In the rows, 128 means zero.
Rotation paths and how fast each direction turns (deg/step)
Each turn is a multiple of 5 degrees from 10 to 175, or 0.
Each row of a path follows its step; steps can be skipped.
path 1
step 6: [126 125 139 137 119 121 132 133 123 120 121 121 128 127 128 127 132 129
 130 122 130 127 138 130 137 123 135 137 132 119 124 133 132 128 125 136
 124 113 137]
step 7: [124 136 129 125 131 136 127 134 126 124 124 130 117 129 133 133 125 130
 134 120 127 131 129 138 135 121 131 124 124 140 134 113 142 131 135 118
 121 126 128]
step 10: [129 137 133 130 120 125 118 128 124 127 133 133 126 122 123 125 141 126
 131 117 122 125 130 132 137 126 127 130 129 116 125 138 133 118 142 122
 130 130 134]
step 13: [134 123 126 119 135 132 136 134 123 129 125 139 121 138 124 130 136 126
 132 118 132 124 125 131 130 133 141 129 128 136 125 124 120 114 126 123
 123 135 132]
step 14: [138 125 129 134 122 126 118 124 128 130 119 116 131 132 115 130 128 131
 127 119 133 123 139 136 133 125 135 129 137 117 123 132 127 132 126 124
 124 127 136]
step 15: [127 136 132 131 124 128 129 130 129 128 124 128 126 127 137 135 122 122
 143 129 131 133 137 137 143 111 129 126 116 134 134 127 126 129 127 129
 125 131 122]
step 16: [123 125 137 128 137 128 128 132 130 123 121 130 124 125 128 115 130 131
 130 116 131 127 120 123 132 115 118 131 133 126 117 129 131 124 131 118
 131 127 115]
step 17: [132 126 124 119 133 129 138 127 136 119 131 124 125 144 134 126 134 130
 135 119 140 124 128 128 133 136 123 123 132 124 137 134 124 131 127 130
 120 121 135]
Directions:
[125 128 125 129 127 125 130 131 129 127 131 125 126 127 125 127 128 129
 128 128 126 129 129 130 129 126 128 125 128 131 130 126 127 122 132 128
 131 130 127] : 130
[132 128 129 124 129 128 126 129 130 131 129 129 128 129 123 128 128 128
 130 129 130 127 128 128 130 132 128 125 131 131 126 127 127 128 125 131
 132 128 131] : 80
[124 124 130 127 127 125 130 130 127 127 127 132 129 125 129 130 127 129
 131 126 126 125 129 127 129 128 130 129 131 129 131 130 127 128 126 132
 126 133 127] : 155
[131 129 126 129 128 125 131 128 129 129 132 129 132 131 126 130 131 129
 125 129 129 124 126 129 130 129 132 130 129 124 129 128 126 127 127 126
 126 130 127] : 85
